(in the rows, 128 means zero)
The rows of A fall into 3 groups, and each row is roughly a mix of its group's hidden directions.
A (98 x 20):
[[110 110 107 113  74 178 144 140 108 150 139 110 137 100 147 180  82 139
  101 117]
 [151 128 116 162 124 147 145 118 113 149 127 149 146  62  78 174 124 172
  145 145]
 [102 102  88 126 178 162 127 120 150 187 144 140 131 145 106 108 155 132
   80 116]
 [117 142  83 133 179 167 147 127  99 150 101  95 145 118  75  92 151 146
  120 121]
 [144 139 157 114 140  76  85 156 118 116 111  81  91 155 138  76 116 108
  141 109]
 [138 127 142 119  36 129 143 124 110 163 108 124 172 124 137 171 134 147
  129 136]
 [123 161 155  82  87  83 168 156 138 146 132 139 132 189 145 138 133 113
  126 151]
 [156 120 172 115  49  80 102 120 118 150 115 125 153 140 162 138 127 141
  134 111]
 [130 105 140 117 106 148  96  86  92  93 109  63 155 140 163 110 124 117
  104 102]
 [154 158 170 107 130  80 121 148 101 143 119  69 120 165  79 113 120 115
  119 136]
 [ 99 111  98 144 143 133 142 145 179 151 121 181 104 135 142 128 183 131
  145 176]
 [124 145  97 162 125 166 138 164 115 158 111 126 138  85  50 143 122 126
  149 129]
 [160 172 151 133 128  85 134 142 102 140  90 100 142 137  67 102 155 137
  161 145]
 [105 141 137  91 156 115 127 155 135 113 137  89  93 194 139  96 119  80
  102 132]
 [ 82 120  90 121  97 182 175 130 142 111 114 144 138 137 168 153 154 120
  131 169]
 [132 137 125 128 107 156 106 121  81 117  98  63 169 129 102  98 115 106
  120  81]
 [115 157  84 148 194 155 150 155 122 122 114 128 109 101  74  99 133 132
  152 134]
 [113 121 136  93  96 137 168  88 139 133 151 152 171 176 165 155 147 124
   88 139]
 [109 105  95 156 155 174  87 137 119  88 109  94 101  92 141  95 112 108
  141 102]
 [ 87 121  85 143 173 197 146 136 144 123 145 128 124 131  86 133 131  90
  103 138]
 [164 145 173 115  83  83 122  94  98 122  99 104 177 154 131 111 153 138
  138 120]
 [121  99 105 144 182 165 145  82 150 137 168 170 135 108 115 156 137 150
   94 139]
 [147 120 165 136  70 131 135 101 123  89 152 143 148 108 145 197  96 123
  129 142]
 [ 90 124  77 131 132 195 148 109 114 100  92 113 158 126 152  98 163 125
  131 123]
 [ 91 103  74 157 143 208 127 128 134  98 123 134 124  87 141 135 121 115
  131 120]
 [126 144 106 170 118 141 104 181 122 130  90 125 117  85  84 107 126 111
  182 114]
 [159 165 138 147 128 121 155 138  99 140 121 125 144  88  49 159 116 154
  151 146]
 [104 101  80 148 129 195 129 150 126 171 131 119 119  83  99 159 110 139
  108 130]
 [116  90 112 135 168 130 103  98 164 111 151 174 108 120 195 106 136 141
  122 104]
 [ 86 112  75 130 179 182 145 120 137 110 107 114 112 135 148  97 166 126
  121 153]
 [160 126 178 132  44  86 111 122 123 135 117 138 153 126 143 162 128 133
  148 133]
 [161 126 166 116  87  96 137 101 107 174 120 108 164 145  99 161 151 160
  107 156]
 [132  99 138 111  55 143 119 109 112 155 138 121 157 117 168 171  99 147
   98 104]
 [136 161 106 151 130 137 130 140 100 143  77 114 163 109  72  85 159 137
  165 108]
 [ 92 120  80 132 186 161 143 127 144 126 103 124 113 146 132  84 183 128
  128 154]
 [ 96 105 101 127 193 171 139 105 158 123 167 145 120 151 122 128 137 103
   80 133]
 [ 92  89 102 117 164 171 146  89 151 113 153 134 121 151 170 137 150 125
   85 153]
 [162 141 163 123 113 101 100 132 102 131 157 116 135 106 109 141  58 125
  118  70]
 [121 150 123 129 187 103 123 182 152 141 139 127  73 146  84 101 120 100
  135 138]
 [153 137 164 108 101  82 121 121 107 170  97  83 147 169 105 113 166 142
  120 148]
 [113 121 125 138 118 149 124 131 142  54 148 155 108 101 184 147  86 101
  150 115]
 [100 118 108 119 187 121 137 133 170 101 143 156  80 154 175  99 150 119
  130 152]
 [126 152 107 160 161 171 140 143 113 121 129 117 138  96  40 136 113 107
  133 126]
 [112 129 113 104 101 150 134 147 121 117 157 141 123 105 177 146  56 125
  117  73]
 [159 133 171 119 121 115 102  87  91  89 144  91 159 133 123 128  88 113
  106  83]
 [145 109 162 128  89 137 142  82 119 139 153 123 167 134 105 195 127 131
   89 157]
 [112 127 125 112 173 114 102 163 135  98 131  91  66 151 158  85 105  98
  128 121]
 [126 125 118 121 101 128 107 121 132 120 137 170 154 113 187 104 101 130
  137  48]
 [107  88 121 118  78 169 142 118 137 145 148 129 130 122 164 195 115 132
   92 157]
 [143 108 161 123  77 119 148  86 131 116 141 144 150 127 163 190 137 150
  120 174]
 [143 158 132 139  99  96 138 135 121 154  76 138 162 138 102  99 187 145
  171 142]
 [138 147 130 149  51 130 119 153 105 133  79 122 164 101 114 129 135 124
  178 114]
 [147 115 136 109  81 108 117 114 117 153 138 150 146 102 188 142  97 177
  125  82]
 [148 168 109 138 144 116 136 159  95 162  95 116 135  93  71  97 126 162
  160 106]
 [139 161 138 128 202  89 121 142 134  90 135 128  94 142 108  75 122 111
  149 118]
 [128 111 152 115  91 133 104 114 125  83 156 126 128 126 188 149  73 101
  114  90]
 [103 130  96 106 169 129 118 143 128 113 105 106  98 148 181  56 139 131
  135 104]
 [128 159 118 138  81 132 157 135 111 140  73 130 175 131 102 120 180 137
  167 149]
 [166 146 173 145 132  68  92 109 140 110 140 167 149 134 116 100 129 113
  152  85]
 [100  98 128 129 144 152 121 120 167  86 177 158 101 141 170 152 101  86
  103 128]
 [125 128 129 137  80  99 107 142 154 133 106 185 143 130 177 100 155 125
  173  98]
 [136 136 126 143 175 101 104 105 139 108 106 147 138 144 134  53 176 126
  152 100]
 [126 121 103 135  96 124  95 147 130 175 101 154 146 104 155  86 134 151
  151  63]
 [120 135 132 119 161  81 132 144 176 117 139 182  88 157 168  99 150 123
  152 144]
 [164 166 156 138 165  67 105 141 125 122 124 135 121 132  87  79 126 123
  159  98]
 [127  99 134 100 146 152 145  71 109 103 157  96 132 134 166 159 109 151
   74 141]
 [111  90 134 102 114 144 121 100 142 106 167 138 120 140 205 154  97 123
   89 114]
 [144 119 127 138 135 111 153 103 153 156 156 203 135  97 135 166 138 181
  133 143]
 [133 116  99 161 121 172 144 116 115 124 127 147 135  52 117 173 115 170
  146 141]
 [115  99 105 137 105 185 151  75 125 119 138 153 174 104 154 169 138 149
  108 131]
 [123  99 159 118 119 125 125 107 162 108 184 152 114 151 157 182 103  98
   91 148]
 [113 109  98 142 207 169 139 117 140 125 164 133  97 105  97 145 115 135
   99 147]
 [101 106 103 125 180 168 164 100 151  99 165 152 106 127 151 157 129 132
  101 165]
 [158 128 154 116 102  86 147 109 122 187 121 134 148 138 113 155 163 181
  120 166]
 [151 143 154 102 125 121 151 125  80 125 131  57 119 125 100 164  93 149
  106 160]
 [ 95 100  95 144 120 175  95 123 138  89 109 128 131 120 184  92 135  97
  138  91]
 [ 84 102  93 121 164 171 145 114 157  90 143 142 102 144 183 123 142 112
  112 151]
 [106 111  92 144 130 210 146 111 104 104 125  98 144  91 111 162 113 125
  110 139]
 [ 96 120  81 128 188 154 143 139 157 114 150 171  88 107 167 113 116 141
  131 119]
 [ 97 104  97 104 155 173 123 100 117 100 136 101 128 140 185 101 113 122
   90  94]
 [129 154 106 156 151 154 142 154 108 142  98 103 132 105  40 122 144 124
  147 151]
 [111 150  97 143 196 135 143 161 143 136 113 128  97 135  75  90 159 118
  144 154]
 [ 99 111 105 129 161 153 145 103 176 144 162 189 147 159 128 127 160 107
   97 127]
 [116 111 134 152  70 126  96 139 155  93 105 158 129 127 185 121 146  94
  171 123]
 [107 121 112 152 167 142 145 115 162 106 115 148 120 151 113 118 195 109
  139 190]
 [132 105 150 100  80 134 118  96 113 113 155 115 148 133 188 159  86 130
   92  98]
 [142 157 132 147 151 123 125 166 111 151 116  95 117 119  32 124 121 113
  137 141]
 [110 119 132  97 118 166 159  86 111 118 145  93 165 171 130 153 131 109
   69 142]
 [121 109 122 133 144 162 154  88 130 157 135 119 156 147  82 160 171 133
   86 177]
 [126 136 123 155 151 114 138 170 166 159 136 167  92 118  72 149 146 121
  151 175]
 [163 135 156 122 130  71  94 147 103 115 111  90  84 105 151 109  98 159
  158 122]
 [127 106 148  83 119 114 108 101 113 137 136  82 135 177 178 108 121 127
   77 103]
 [158 152 142 132 139  90 120 171 109 181 117 102 105 111  59 126 114 150
  140 133]
 [103  98 124 145  91 154  90 129 155  88 133 155 129 126 187 126 117  79
  138  96]
 [139 175 129 153 160 107 140 174 136 123 126 149 110 114  54 117 121 107
  169 136]
 [140 152 122 130 140 116 130 140 100 165  81  84 146 144  67  87 170 140
  137 138]
 [164 132 165 106 126 100 104 101  78 128 119  56 143 138 117 114 108 144
  103 106]
 [136 125 153  98 126 108 112 130 124 109 176 124 106 130 170 139  55 120
  102  82]]
One row of each group comes first, with its name. Which group is each row after those in?
[ 82 145  95 129 148 158 157 168 166 140 140 159 120 163  96 122 144  75
 121 142] : K
[111  92 142 114 109 143 118  99 150  86 164 144 122 143 201 157 105 104
 101 125] : X
[115 138 139 120  95 112 171 137 154 123 119 153 123 162 143 158 171 121
 146 204] : D

[100 125 116 100 132 123 168 131 172 131 162 189 112 156 186 145 133 129
 117 147] : K
[139 138 156 133  58 109 147 109 132 129 103 152 177 149 131 152 175 126
 150 161] : D
[156 117 160 117 163 104  85 100  96 113 127  56 114 143 120  98 114 129
 101 112] : K
[129 100 141 104 127 151 111  82 102  93 150  84 140 136 172 134  91 124
  81  98] : D
[114 120 112 138 199 129 131 157 159 138 149 131  62 128  99 130 131 122
 121 174] : D
[144 137 157 116  64  97 140 100 131 155 121 163 189 158 140 139 162 137
 129 121] : K
[154 174 147 128 178  92 123 145 103 101 124  95 113 130  74  90 107 116
 146 113] : D
[102 109 103 126 209 147 119 135 154 109 159 125  75 137 138 106 114 109
 103 131] : K
[142 158 124 142 127 135 140 170 102 160 116  97 122  97  43 149 105 132
 140 139] : D
